Some points, each followed by its number:
[ 0.33 -1.97  0.01  0.77  0.01 -1.62  1.72 -0.51 -0.12  0.22  1.26  0.92
 -0.75 -1.78 -0.8   1.07  3.06 -0.59 -1.38 -1.25] 0
[-0.28 -0.77 -0.73 -0.47  1.74 -1.35 -0.48  0.32 -1.13 -1.4  -0.93 -1.71
 -1.03 -0.24 -0.6   0.17 -0.26 -0.16  1.37  0.52] 1
[-0.23  1.64 -0.85 -1.86  1.43  1.13 -0.69  0.41 -0.39 -2.33 -1.43  0.15
  2.15 -0.13  1.33 -0.17 -0.92 -0.87 -1.07 -0.08] 2
[-1.04  1.59 -3.02 -1.76 -1.12 -1.33  0.29  0.82 -0.43 -0.47  0.51  0.37
 -1.25 -1.45 -0.81  1.57  0.25  1.23  0.09  0.81] 3
[ 1.13  1.78  0.42  1.15  0.64 -0.04  1.1   0.7  -0.22  1.45 -0.42  0.31
  1.37  0.35  1.87 -1.16  0.6  -0.54 -0.02 -0.94] 4
[ 0.55  0.47 -0.67  1.13  1.02  1.81 -1.78 -0.27  1.47 -2.55 -1.51  0.35
 -0.76  0.04  0.85 -1.09  0.24  0.38 -1.16 -0.55] 5
[-0.02  0.64 -0.03  0.73 -0.6   2.03 -0.56  1.43  0.83 -0.64  0.46  1.27
  0.35  0.56 -1.98 -0.33  1.11  0.83 -0.26  0.68] 6
[ 0.4   0.58  0.94  0.6   0.12  0.35  0.07 -0.97  0.53  0.73  0.6  -0.52
  0.35  0.1  -0.41 -1.14  1.65 -0.17 -0.55 -0.94] 7
[-1.75  0.98 -0.77 -0.02  0.1  -0.73  0.22  1.21 -2.04 -0.35  1.46  0.83
  2.09 -0.4  -0.04 -1.38 -1.98  0.65  1.7   1.52] 8
[-1.04  1.14 -0.26 -0.32  1.42 -0.98 -0.04  0.18 -1.01 -0.66 -0.29 -1.08
 -0.87  0.46  1.08  0.84  0.61  0.64  0.78 -0.32] 9
[ 0.94  0.12  0.48  0.02  1.28  1.25 -1.51 -1.05  0.59  0.13 -0.59 -0.39
 -0.45 -0.94  2.04  0.13  1.07 -1.27 -1.44 -0.28] 10
[-1.48 -1.75 -0.29  0.97  0.82 -0.17 -0.15 -0.27 -0.26  1.12  0.42 -1.34
 -0.49  1.8   0.78  2.71 -0.42  0.44 -0.62 -1.23] 11
[-0.12  0.03 -2.12 -1.66 -0.89 -0.23 -0.98 -0.18 -0.36 -0.05 -1.36 -0.19
 -0.2  -1.51 -1.25 -0.94  1.21  0.68 -0.36  0.86] 12
[ 0.38 -0.08  2.24 -0.94 -1.68  0.17 -0.54  0.82 -0.54  2.66 -0.31  0.22
  0.03  2.13  0.41 -0.35 -0.89  1.09  2.9   1.29] 13
[ 0.41  1.11 -0.15  0.27 -1.6  -0.97 -1.07  0.94 -0.66 -0.42 -3.    0.32
 -1.19 -2.05  0.66 -0.58  1.22 -0.46  1.13  1.19] 14
[ 0.51  0.2   1.13  0.87 -0.34  2.25 -2.58 -0.67  2.28 -0.24 -0.22  1.77
  1.07 -0.15  0.87 -0.22 -1.73 -0.2  -0.33 -0.28] 15
[-1.33  1.89 -1.81 -2.78  0.04 -0.37  0.21  0.95 -0.18  0.39  0.91  1.
  0.85  0.9  -0.98  0.93 -1.67 -0.88  0.52  1.12] 16
[ 0.26  0.93 -0.97  1.23  0.62  0.03 -0.21 -0.7  -0.4  -1.04 -0.16 -0.97
  0.22 -1.46 -0.04 -0.8   1.04 -0.97 -0.33  1.01] 17
[-0.14  0.2  -0.86 -1.58 -1.39 -1.15 -0.41 -0.33 -1.   -0.16 -0.03 -1.57
 -0.76 -1.51 -0.41 -0.01  1.75  0.75  0.4   1.14] 18
[-0.24  0.63 -1.34 -1.34  0.46 -1.65  0.96  1.96  0.16  0.3  -0.75 -0.19
 -1.63 -0.16 -0.37  0.39  0.3  -0.77  1.37  0.07] 19
[ 2.14 -0.97  0.22 -0.71  0.92  1.52 -0.25 -0.99  1.42 -0.76 -1.39  0.73
  0.39 -0.01  0.47 -0.68  0.77 -1.8  -0.59 -0.93] 20
[ 1.27  0.65  0.25  0.68  0.82  1.96 -0.42  0.27 -0.3  -0.18 -0.78 -0.4
  0.08  0.46  0.46 -0.72  0.1  -0.35 -0.47 -0.62] 21
[ 0.76  1.    1.65 -0.7   0.99  0.32  0.07  0.48  0.88 -0.43 -0.25 -1.74
 -0.69  0.77  1.21  0.03 -0.1  -0.03  1.92  0.16] 22
[ 0.78  0.87  1.31  0.85  0.36  1.36 -0.4  -0.64 -0.55  0.49 -0.64 -0.29
  0.26 -0.33 -0.05 -1.46  0.46 -0.17 -0.52 -0.17] 23
[ 0.8  -0.9   2.22 -0.45 -0.64 -0.55  0.62  1.03 -0.74  1.05  0.08  0.35
  0.01  1.8  -0.52  0.45 -1.34  0.51  3.14  1.01] 24
[-0.22 -0.38  0.76  1.55 -0.07 -0.36  0.75  0.69 -1.17 -1.27  0.13 -0.97
  0.13  0.48  0.95  0.37  1.3   2.11  0.91  0.11] 25
[ 0.68 -0.12 -0.62  0.34  0.13  1.66  0.72 -0.83  1.15 -0.72 -1.57  0.77
  0.64  0.48 -1.81 -1.22 -1.55 -0.53  0.07  0.11] 26
[-0.33 -0.98  0.25 -0.17 -0.26 -0.14 -0.11 -0.78 -0.25  1.61 -0.93 -0.34
  1.43  1.35  0.45  0.41 -0.29 -0.32 -1.72 -2.36] 27
[-0.47 -0.87  0.95 -0.4  -0.55  0.74  0.21  0.22  0.58  0.83  0.44 -0.58
 -1.01  0.8  -0.86 -0.83 -0.05 -0.85  0.62  0.34] 28
[-1.14 -1.83 -0.02  0.74  0.97  0.97  1.38 -0.82 -0.77 -0.18 -0.45  0.84
  2.25 -0.59 -1.03  0.61 -1.14 -1.7  -0.27 -1.8 ] 29
[ 0.35  2.92 -0.23 -1.92  0.15  1.45 -0.62  1.65 -0.09  0.52 -0.81  0.02
 -0.79  0.26  0.07 -1.52 -0.64  0.6   0.09  1.34] 30
[-0.9   1.34 -0.69 -0.35  0.62  0.68 -0.64 -0.75 -0.31 -0.05  1.    0.85
  1.05 -0.79 -0.21  0.17 -0.47 -0.77  0.62 -0.21] 31
[-1.17  1.12 -0.32 -0.63  1.79  0.49 -2.23 -0.34 -0.42 -1.56 -0.49 -0.82
  0.29 -1.01 -0.53 -0.24 -1.35 -0.25 -2.01  1.69] 32
[-1.56 -2.35  0.52  2.27 -1.07 -0.3  -0.62 -0.08  0.01  0.7  -0.36 -0.47
  0.38 -1.24 -0.72  1.09  0.83 -0.5  -1.79 -0.79] 33
[ 1.4  -0.28  1.11  2.13  0.63  1.79 -0.52  0.46 -0.49 -1.22  0.6  -1.03
 -0.58  0.05  1.33 -0.71  3.32  1.93 -1.3   1.11] 34
[ 0.27 -2.33  0.17 -0.18  1.34  1.64  0.1   0.29  1.2  -1.56 -0.83  1.24
 -0.19  1.22  0.76 -1.17  1.03 -0.6   0.05 -1.71] 35
[-0.46  1.02 -1.32  0.03  2.42  1.44  0.01  1.25 -0.96  0.78 -1.38 -1.34
 -0.03  1.07  0.05 -1.25 -1.51 -0.46  0.18 -0.15] 36
[-0.84 -2.46  0.95  0.62 -0.9  -0.91  2.06  0.33  0.63 -0.89  0.78  1.63
  1.27 -0.91 -0.99  1.3  -0.17 -1.04 -1.32 -0.73] 37
[ 1.59  0.06  1.35  0.53  2.25 -0.04  0.27 -2.25  0.08 -0.12  1.24 -0.43
  1.68  0.44 -0.17 -2.03 -0.49 -0.21  0.88 -1.84] 38
[-0.1   0.92 -2.01 -1.07 -0.01 -1.36  1.56  0.99 -0.03  0.35  0.97  0.39
  1.42 -0.09 -1.56  0.37 -1.12 -0.79 -0.09 -0.5 ] 39
[ 2.52  2.18  0.4   0.93  0.    1.66  1.85  0.69  2.33 -2.77 -0.17 -0.33
 -0.65 -1.21  0.77 -0.45  0.75  2.05 -0.14  2.41] 40
[ 0.77 -1.64 -1.21 -0.24 -1.02  0.61 -0.73 -0.77  0.7   1.24 -0.14  1.14
 -0.27  1.24  0.72  0.35 -0.12  0.65  0.81 -0.95] 41
[ 0.36  0.87  1.91  0.46  0.16  0.57 -1.34 -1.25  2.83  0.32  0.82  1.45
  0.55 -0.43  1.75  0.09 -1.03 -1.37 -0.48 -0.52] 42
[ 0.1   0.48  0.17 -0.69  0.65  1.36 -0.71  0.58  1.15 -0.45  0.32  0.22
 -0.52 -0.57 -0.85 -0.16 -0.78  1.03 -0.57  0.73] 43
[ 0.18  0.7   1.16  0.55 -0.93 -0.45 -0.09 -0.09  0.68 -0.33 -0.58  1.01
  0.8   0.12  1.02 -0.29  1.07 -0.48 -1.62 -0.98] 44
[-1.6  -1.52  1.66  1.02 -1.93 -1.48 -1.2  -1.32 -2.05  2.21 -0.23  0.3
  0.62 -0.12 -1.09 -0.21 -0.36 -0.49  0.83  0.5 ] 45
[-0.5  -1.03  1.12  0.04 -0.95  0.6  -0.32 -0.48  0.78  0.09 -0.98 -0.8
 -0.16 -0.29 -1.11 -0.21  0.59 -0.37 -0.72  0.39] 46
[ 2.43  1.52 -0.14  0.05 -1.66  0.63  0.89 -0.56  1.48  0.13 -0.27  0.17
 -0.78  0.    1.36 -0.55  1.4   0.06 -0.3   1.27] 47
[-0.19  0.1   0.56 -0.07 -0.24 -0.65  1.95 -1.13 -0.38 -1.46  0.42  1.65
  0.54 -1.01 -0.63 -1.09  1.47 -0.12  0.36  0.72] 48
[ 0.82  1.68 -0.67  0.31 -1.8  -0.2  -2.56  0.63 -0.68  0.71 -1.58 -1.23
 -1.65 -2.81  0.68  0.44 -0.12  0.69 -1.33  1.74] 49
[ 0.87  1.16 -1.11 -2.22  1.35  0.56  0.76  1.08 -0.39 -1.09  0.29 -0.5
 -0.3   0.48  0.01  0.02 -0.4   0.68 -0.25  0.89] 50
[ 0.5   1.25  0.91 -0.57 -0.25 -1.08 -0.36  0.67 -0.22  1.03 -0.9  -0.45
 -0.84  1.29  0.92 -1.23  1.2  -0.53  0.55  1.64] 51
[-0.51 -0.93 -1.58 -0.93 -0.76  0.83  1.41  0.46 -1.26 -0.92  1.12  0.27
 -0.69  0.48 -2.24  0.31  0.71  0.6   1.62  0.07] 52
[ 0.15  0.21 -0.97 -1.25 -0.31 -0.44  1.53  0.84  0.52 -0.11 -0.24 -0.04
 -1.93 -0.82 -1.79  1.75  1.74  0.57  0.57 -0.18] 53
[ 1.07  0.58 -0.52 -1.14 -1.51 -1.91  0.2  -0.45  0.07  0.75  0.99 -0.89
 -0.05  0.51 -0.14  1.45  0.09  0.27 -0.3  -0.03] 54
[ 0.14  1.01 -0.77 -0.17 -0.57  1.35  0.67 -0.34 -0.22 -2.73 -0.3   0.71
  0.53 -1.8  -1.23 -1.99 -0.01  0.89  0.32  1.52] 55
[ 0.93  1.13  0.47  0.8   0.49 -0.07  1.26 -0.14  0.24 -0.89  0.61  0.15
 -1.38 -1.95 -0.27 -2.1   2.5  -0.39 -0.18  0.57] 56
[ 1.25 -0.34  0.97  0.47 -0.63  1.42  0.85 -0.52  0.81  0.18  1.98  1.22
  0.61  0.82  1.11  0.74  1.    0.73  0.77  0.36] 57
[ 0.    0.08 -0.01  0.32  0.56 -2.02  0.63 -0.53  0.19 -0.04  0.04  1.06
  0.84  1.09  0.88  0.47  0.58 -0.75  1.39 -1.22] 58
[ 0.38  0.74  1.21  0.31  0.63  0.08  0.61 -0.39 -0.39  0.04  1.09  0.55
 -1.02  0.14  0.62 -1.46  1.94 -0.72  0.93  0.36] 59
[-0.2   0.39 -1.21 -3.09 -0.46 -0.57  1.74  0.62  0.25 -0.36  0.92  1.66
  0.01  1.44 -1.34  0.88 -1.24 -0.33  0.44 -0.7 ] 60
[ 0.5   1.41 -1.81 -1.85  0.49  1.01  0.72  1.25  0.36 -1.05 -0.63 -1.89
  0.3   0.85 -0.47 -0.07 -0.37  1.24 -0.05  0.33] 61
[ 0.16 -2.08  0.73  0.25 -0.59 -2.64 -0.75  0.57 -0.79 -0.16  1.69 -0.17
 -1.09  1.13  0.3   2.    0.57  0.62 -0.07  0.15] 62
[-0.51 -1.65 -0.04  0.76 -0.32 -0.82  0.76  1.23  1.67 -1.27  1.61  1.91
  2.46 -0.75 -0.4   0.57 -0.51 -0.72 -1.81 -0.29] 63
[ 1.24 -1.95  1.95  2.36 -1.43  0.02  0.42 -0.19  0.17 -0.27 -0.53  1.26
  1.32  1.09  1.32 -1.39  1.21 -0.03 -0.74 -1.89] 64
[-1.09 -0.5  -1.44 -0.54 -0.64  0.4   0.36  1.    1.14 -0.89 -0.11  0.54
  0.49 -2.19 -1.85 -0.05 -1.43  0.29  0.15  0.61] 65
[-0.2   1.14 -0.8  -1.39 -0.4  -1.41 -0.39  1.55  0.77  1.16 -0.62 -0.24
 -1.5   1.43 -0.27  1.74 -0.58  0.8   0.12 -1.54] 66
[-1.11  0.87 -2.07 -3.34 -0.22 -1.23 -0.08  0.11  0.83  1.23  0.83 -1.06
  0.13  1.04 -1.69  2.53 -3.45  1.05 -0.79  0.45] 67
[-0.23 -2.49  0.51  2.08 -0.08 -2.1   0.35 -1.09 -0.04 -1.6   1.32  0.07
 -0.01 -0.86 -1.02 -0.03  3.12 -0.67  0.15 -1.18] 68
[-1.28  0.76 -0.55 -0.35 -0.95  1.84 -2.03 -0.69 -0.6  -0.61 -2.37 -0.06
  2.18 -2.65  0.58 -0.39  0.62 -1.58 -0.42 -0.14] 69
[ 0.83 -0.24  0.73  0.9  -0.56  0.32 -0.32 -1.08 -0.36 -0.61 -0.33  0.19
  0.25  0.82  3.07 -0.03  0.92 -0.35 -0.23 -0.32] 70
[-0.64 -0.82 -0.57 -0.76  0.07 -2.54 -0.91 -0.46 -0.42  0.14  0.07 -2.05
 -1.95 -0.24 -0.56  1.57  0.24  1.74 -0.41 -0.18] 71
[-2.28 -3.56  0.7   1.58  0.53 -2.24 -0.81 -0.97 -2.57  1.49  1.61 -0.86
  0.44  0.48  0.75  2.43  0.06  0.24 -1.14 -0.93] 72
[ 0.55  2.25 -0.11 -0.76  0.58 -0.56 -0.12  0.71 -0.42  0.44 -0.69 -0.04
 -0.71  1.35  1.1  -0.51 -1.55  1.22  0.7   1.43] 73
[-0.41 -0.54  1.14  0.19  0.32  0.43 -0.01  0.28  0.13  0.79  0.06  0.2
  0.31 -0.51 -1.53 -0.63  0.9   0.67  1.38  1.31] 74
[ 1.14  1.2   0.46 -0.7   0.35  2.52  0.    0.15  2.23 -1.53 -0.08  1.44
  0.49 -0.26 -0.15 -1.03  0.96 -0.17 -0.42  0.27] 75
[ 0.19  1.9   0.18 -1.4   0.76 -0.14 -1.09 -0.38  0.38 -0.62  0.17  1.57
 -0.04 -0.16  0.14  0.05 -1.61 -0.47  0.19  0.36] 76
[ 0.12 -0.91 -0.06 -0.76  1.63 -0.28  1.36 -2.38  1.47 -0.81  1.21  0.4
  1.65 -1.26 -1.09  1.58 -0.78 -0.44 -0.63 -1.66] 77
[-0.16 -0.22  1.54 -0.58 -1.78 -0.46  0.49  0.25  0.74  0.61  1.25 -0.11
  0.06  0.64 -1.17  0.24 -1.14  1.65  1.51  1.31] 78
[-0.46 -2.04  1.32  0.87  0.97 -0.25 -0.11  0.31 -0.68 -0.17  1.56 -0.29
 -0.37 -0.61 -1.47 -0.86  1.09 -0.51 -0.09 -1.  ] 79
[-0.61 -0.13  0.25 -0.55 -1.32  0.51  1.15  0.46 -0.84  0.22  0.06 -1.66
 -0.68 -0.22 -0.95  0.44  1.02  0.98  1.37  1.18] 80
[ 0.1   0.34  1.47  1.22 -0.8  -0.49 -0.06 -1.22  1.74 -0.85  0.05  2.43
  1.81  0.99  1.19  0.42 -0.75 -0.36  0.94 -0.81] 81
[ 1.82  1.02  0.   -0.43  0.57  0.36 -0.2  -0.21  0.1  -0.16 -0.12 -0.14
 -1.46 -0.51  0.98 -0.37  0.2   0.47  1.    1.1 ] 82
[ 0.43 -0.91 -0.43 -0.66 -0.82  0.44  1.65  0.75 -0.26 -0.24  0.14  0.36
  0.16 -0.58 -0.89 -0.19  0.26  0.27  0.55 -0.12] 83
Which two points above are nearest to each new point? Their numbers follow each, nearest first.
[-0.97  1.06 -1.32 -0.56 -2.21  0.83 -1.03  0.11 -1.06 -0.72 -0.99  0.73
 -0.68 -0.26 -0.87 -0.55  2.02  0.05 -0.81  1.63] >> 12 18
[ 0.86  1.11  0.47  1.45 -0.74  1.27 -1.   -1.63  3.32  0.07  1.71  2.04
  0.25 -1.46  2.34 -1.58  1.16 -1.14 -0.79 -1.49] >> 42 15
[-0.81  0.08 -0.81 -1.13  0.78  0.41 -0.85  0.6  -0.64  0.96 -0.66 -1.67
 -0.56  0.31  1.16 -0.97 -2.13  0.81 -1.12 -0.21] >> 36 73
[ 1.26  0.36  0.56 -0.36 -0.25 -0.4   0.64  0.04 -0.69  1.61  0.27 -0.65
  0.06  0.55  0.26  0.08 -0.57  1.04  0.13 -0.6 ] >> 54 83
[-1.58 -2.02  0.5   1.35 -0.29 -0.52  0.56  0.28 -1.87 -0.18 -0.57 -0.29
  0.98 -0.14 -1.95  1.07  0.29 -1.13 -1.22 -0.5 ] >> 33 29
[ 0.32  0.58 -0.76  0.98  0.46  1.64 -2.68 -1.77  1.79  0.03  0.79 -0.77
  0.34  0.62  3.08 -0.06  0.54 -0.74 -1.32 -0.93] >> 10 70
[ 0.46  0.18 -0.04 -0.4   0.99  1.6   0.19 -0.3   1.14  0.   -1.71 -0.06
 -0.22  1.46 -0.72 -1.64 -0.86 -0.35  0.58  0.28] >> 26 21
[-0.8  -0.47 -0.68 -0.51 -0.23  0.   -1.4   0.52 -1.3  -0.01 -2.26 -1.97
 -1.3  -0.36 -0.07 -0.27  0.49  0.2   0.93  0.16] >> 1 18
[-1.68 -2.78 -0.46  1.27 -2.07 -1.17 -0.5  -1.25 -1.34 -1.11 -0.45  0.03
  1.02 -2.27 -1.74  1.36  0.22 -1.46 -0.4  -0.7 ] >> 33 37
[-0.76  0.52 -1.31 -3.07 -0.1  -0.51  0.11  3.4  -1.24  0.13  0.02  0.65
 -0.27  0.25 -1.96 -0.27 -1.02  0.78  1.18  1.5 ] >> 16 19
[-0.08 -0.28  0.92  0.78  0.92 -0.49  0.9  -1.15  0.35  1.09  2.04  0.33
  0.63 -0.73  1.25 -0.75  0.95 -0.07 -0.17 -0.82] >> 7 59
[ 1.73  1.48 -1.45  0.19 -0.01 -0.3  -0.33 -0.46 -0.86  0.95 -1.22 -1.08
 -0.29  0.69  1.35 -0.62 -0.59 -0.69 -1.53 -0.39] >> 21 4
[ 0.78 -1.39  0.85  1.97 -1.44  0.08 -0.2  -1.03 -0.13 -1.44  0.45  0.11
  0.37 -0.03  1.69  0.11  1.69  1.17 -0.45  0.66] >> 70 25
[ 0.21  0.53 -0.13  1.25 -0.19 -0.4  -0.23 -1.44  0.57  0.62 -0.18  0.25
  0.14  0.2   1.78  0.56  0.59 -0.25 -0.25 -0.03] >> 70 44
[-0.59  0.58 -1.03 -0.91  1.21 -0.03 -0.23  0.62  0.68 -0.14  0.54 -0.41
 -0.95  1.31  1.51  0.83 -1.64  0.6   0.79  0.84] >> 73 9
[ 0.43  1.2  -0.51  0.03 -0.43 -0.92  1.   -0.2   1.51  0.25  1.62 -0.37
 -0.11  0.97 -0.07  1.03 -0.28  0.86  0.39 -0.77] >> 54 58
[ 0.8  -0.34 -1.43  0.27  1.82  1.5  -0.43 -1.16  0.89 -0.83 -0.29  0.79
  0.01  0.26  2.99 -0.32  0.55 -0.92 -1.56 -1.35] >> 10 20
[ 0.4   1.41  0.12 -0.75  0.69 -0.54 -1.39  1.21 -1.48  1.02 -1.05 -0.97
 -0.83  0.68  1.36  1.68 -1.55  1.01  0.02  0.56] >> 73 9
[-1.27  1.57 -1.99  0.24 -1.06  0.69 -0.23 -0.27 -1.18  0.06  0.43 -0.99
  0.05  0.27 -0.8   1.3  -0.54 -0.86  0.06  0.96] >> 31 17
[ 0.71  1.63 -0.38  0.28  1.25  1.73 -0.67  0.25  1.08 -0.9  -0.18 -0.34
 -0.87 -0.39 -0.65 -1.17 -0.44  0.99 -0.42  0.26] >> 43 21
[ 0.1  -0.98 -0.77 -0.31  0.9  -0.34 -0.71 -0.4  -0.56 -0.5   0.13 -0.04
  0.08 -0.21 -0.76 -1.71  0.23 -1.03 -0.16 -0.95] >> 79 7
[-0.79 -1.24  1.48  1.5   0.23 -1.02  1.43 -1.69 -0.92  0.3   1.28  1.34
  1.18 -0.14  1.04  1.13 -0.25 -0.86  1.14 -1.97] >> 58 29
[ 1.22 -0.24  0.5   0.44 -1.06 -1.55  1.68 -0.72 -0.88 -0.16  0.09 -0.25
  0.86  1.09 -0.84  1.62 -0.16  1.22  0.86 -0.26] >> 54 83
[-1.27  1.17 -1.4   0.41  0.54 -0.53 -1.72 -0.16 -0.66  0.63 -0.16 -1.
  0.35 -0.13 -0.64 -0.15 -1.3  -0.14 -1.19  0.96] >> 32 31
[-0.48 -0.46  1.01  0.84 -0.84  0.11 -1.22 -0.14 -0.25  0.07  0.79  1.14
 -1.27 -0.67  0.47  0.41  0.13  1.85  0.99  0.42] >> 74 25
[ 0.71  0.36 -0.18 -2.39 -1.21  0.66  0.51  2.14  0.14  0.    0.62 -2.26
 -1.15 -1.12 -2.26 -0.58 -0.43  1.96  1.09  1.47] >> 80 61
[ 1.11  0.49  0.14  0.12  0.06 -0.66  0.33 -0.39 -0.84  0.4   0.52  0.09
 -0.74 -0.21  0.53  0.29 -0.82  2.11  1.67  1.13] >> 82 73
[ 1.49 -0.12 -1.68 -0.52 -0.25 -0.69  0.78  0.99 -0.41 -1.06  1.75 -1.45
 -2.35  0.36 -0.24 -0.16  0.07  2.63 -0.84  0.67] >> 50 71
[-0.54 -2.42 -0.7  -0.44  1.01 -0.45  1.56  0.52 -0.02 -1.27 -0.66 -0.87
  0.03 -0.21 -1.2   0.57  1.11 -0.5  -0.83 -0.13] >> 83 46
[-0.18  1.   -1.75 -3.68 -0.08 -0.72 -0.58  1.27 -0.6   0.52  0.86  0.98
 -0.15 -0.23 -2.22 -0.58 -1.04  0.92  1.77  2.53] >> 16 3
[ 0.34  0.92  0.01  0.21 -0.93 -0.56 -1.52  0.48 -0.79  0.49 -0.52 -0.58
 -1.32 -1.66  1.   -0.16  1.11  1.25 -0.69  2.67] >> 49 18
[-0.38  1.43  0.5  -1.05  0.13  0.21 -0.72  1.   -1.66  0.76  0.73 -0.91
 -0.75  0.64  0.03  1.33 -2.78  0.94  1.29  1.12] >> 73 78
[-1.28  1.74 -0.4  -0.1  -0.08 -0.27 -0.26  0.79 -0.47  0.63 -0.68 -0.7
  0.57  0.2  -0.03  0.45 -1.41  0.58 -0.39  0.5 ] >> 73 9
[ 1.45  0.42  0.42 -0.01 -0.09  0.93 -0.08 -0.25 -0.51  0.22 -1.2   0.23
  0.05  0.38  1.29 -0.91 -1.5   0.38  0.25 -0.6 ] >> 21 23
[-1.38  1.87 -1.57  0.65  0.19  0.75  0.78  1.02 -0.61  0.45  0.14 -0.51
 -0.02 -0.81 -0.92  0.08 -0.75 -0.01 -0.43  0.51] >> 31 39
[-1.2  -1.5  -0.71  0.27 -1.5   0.15 -1.64  0.26 -0.81  0.2   1.07 -1.01
 -0.54 -0.02  0.37  0.36 -0.75  2.29 -0.7   0.43] >> 71 62
[ 1.18  1.22 -0.49 -1.26  1.61 -0.67  0.26  0.97  0.29 -0.34 -0.48 -0.2
  0.37  1.41  0.48 -1.3   1.08  0.2   0.63 -0.45] >> 50 51
[ 1.79  0.94 -0.11  0.02  1.29  0.94  0.36 -1.07  2.27  0.19  1.5   0.86
  1.15 -0.12  0.8  -0.29 -0.8  -1.17 -0.57 -1.27] >> 42 20
[ 0.42  0.31  1.18  0.71  0.32  1.2  -0.5  -0.26  1.25  1.33  0.96  0.87
  0.69  0.97 -0.57 -1.79  0.77 -0.28 -1.31 -1.83] >> 7 23
[-1.92 -1.82  0.02  2.22  0.63 -2.35  0.75  0.2  -0.79  1.35 -0.72 -2.22
 -0.7   0.2  -0.53  0.16  0.8  -0.97 -2.36 -1.94] >> 33 11
[-1.26  0.65  0.7   0.19 -0.35  0.97 -0.32  0.82  1.13 -0.35 -0.03 -0.34
 -0.58 -0.41  1.24 -0.01 -0.71  0.47 -0.64  0.94] >> 43 46
[-1.31 -2.41  0.06  0.97  0.11 -0.93 -0.02  0.86 -0.34 -0.72 -0.2  -0.8
  1.52 -0.01 -2.1   0.83 -0.38 -0.5  -0.88 -1.  ] >> 33 37
[ 0.62  0.75  0.38 -0.57  2.01  0.35  1.23  0.73 -0.12  0.53 -0.16  0.41
  2.24  0.2  -0.37 -1.93 -0.33 -1.04  0.78 -0.52] >> 4 38
[ 1.11  1.28 -0.99 -1.31  0.81 -0.79  0.32  1.67  0.42 -0.23  0.47  0.58
 -0.58 -0.15 -1.33  0.46 -0.21  1.76  1.52  1.44] >> 50 19
[-0.5   0.57 -1.06  0.83 -0.54 -0.29  0.68 -0.36 -0.48 -0.17  0.3   0.53
 -1.6  -0.51  0.99  0.36  1.06  0.08 -1.1  -1.68] >> 44 9
[-1.69 -3.    0.08  2.4  -0.82 -0.96 -1.28 -0.09 -2.57  0.42  0.4  -1.17
  0.1   1.39 -0.1   0.57 -0.36  0.31 -0.72 -1.26] >> 72 11
[ 0.16 -1.46  1.63  1.36  0.48 -0.47 -0.3  -1.51 -0.51  0.83 -0.03 -0.05
  1.37 -1.03 -1.02 -0.46 -0.28 -0.26  2.1  -0.32] >> 74 79
[-0.57 -0.6   0.81 -0.55 -0.15 -0.15  1.79  0.41  0.22 -1.33 -0.22 -0.59
 -0.29 -0.09 -1.07  0.15  0.48  0.22  1.11 -0.06] >> 83 80
[ 1.6   0.24  1.02 -0.13 -0.8  -0.41  0.57  1.22 -1.36  0.68 -0.34 -0.52
 -1.1   1.33 -0.85 -1.48  1.8   0.39  1.07  1.29] >> 51 80
[-1.09  0.39  0.73 -0.12  0.2   0.46 -0.24 -0.81  0.02 -0.62  0.76  1.36
  1.26 -0.98  0.22  0.46 -0.18 -0.4  -0.35 -0.38] >> 31 76
[-0.1   0.98 -0.7  -1.15  1.51 -0.53  0.64  0.52  0.7  -1.19  1.49 -0.04
 -0.01 -0.47 -0.89 -0.85 -0.24 -0.51 -0.62  0.94] >> 50 43
[-1.77 -0.16 -0.77  0.5   1.78  0.25 -1.06 -1.41 -0.44  1.54 -2.36  0.49
  1.8   0.04  0.84 -0.48 -1.43 -3.05  0.44 -1.56] >> 29 27
[-0.6  -0.91  1.77 -0.1  -1.42 -0.2  -0.31  0.34 -0.36  0.74 -0.72 -0.12
  0.07 -0.87 -0.96  0.65  0.14  0.47  0.68 -0.26] >> 46 74
[-0.66 -0.52 -0.46 -1.08 -1.73 -0.12 -2.31 -0.07 -1.15  0.23  0.67 -1.1
 -0.93 -0.86  0.19  1.12  0.89  0.23  0.42  0.96] >> 18 80
[-0.28  0.57 -1.91 -2.57  0.6  -0.67 -0.11  0.77 -0.58 -1.14  0.77  0.26
 -0.81  0.18 -1.99 -0.78 -1.18  0.99  0.92  1.35] >> 50 16
[ 1.04  0.59  1.53  0.24 -0.36 -0.7   1.54 -0.6   1.47  0.09  0.16  1.62
  0.92  1.96  0.92 -0.3  -0.83  0.41  0.71 -0.1 ] >> 81 58
[-0.11  0.45  0.23 -0.04  1.14 -0.79 -0.24  0.72  0.55  1.06 -0.81  0.59
 -1.5  -1.73 -1.2   0.32  0.64  1.5   1.08  0.66] >> 74 53
[ 1.66  0.81  0.15  0.5   1.75  0.98 -1.87 -1.07  0.59 -0.07 -0.9  -0.18
  0.27 -0.66  0.78 -0.24  0.19 -1.47 -0.72 -0.51] >> 10 21
[-0.4  -1.25  2.45  1.34 -0.65  0.37  0.19 -1.08  0.96  0.82  0.31  2.04
  1.46  0.64  0.35  0.8  -1.02 -0.85 -0.02 -0.36] >> 81 42
[-0.19 -0.8  -0.87  0.05 -0.75 -0.5  -0.45 -0.59  1.28  0.89 -0.21 -2.04
 -2.06  0.31  0.44  1.16 -0.52  2.26  0.58 -0.56] >> 71 66
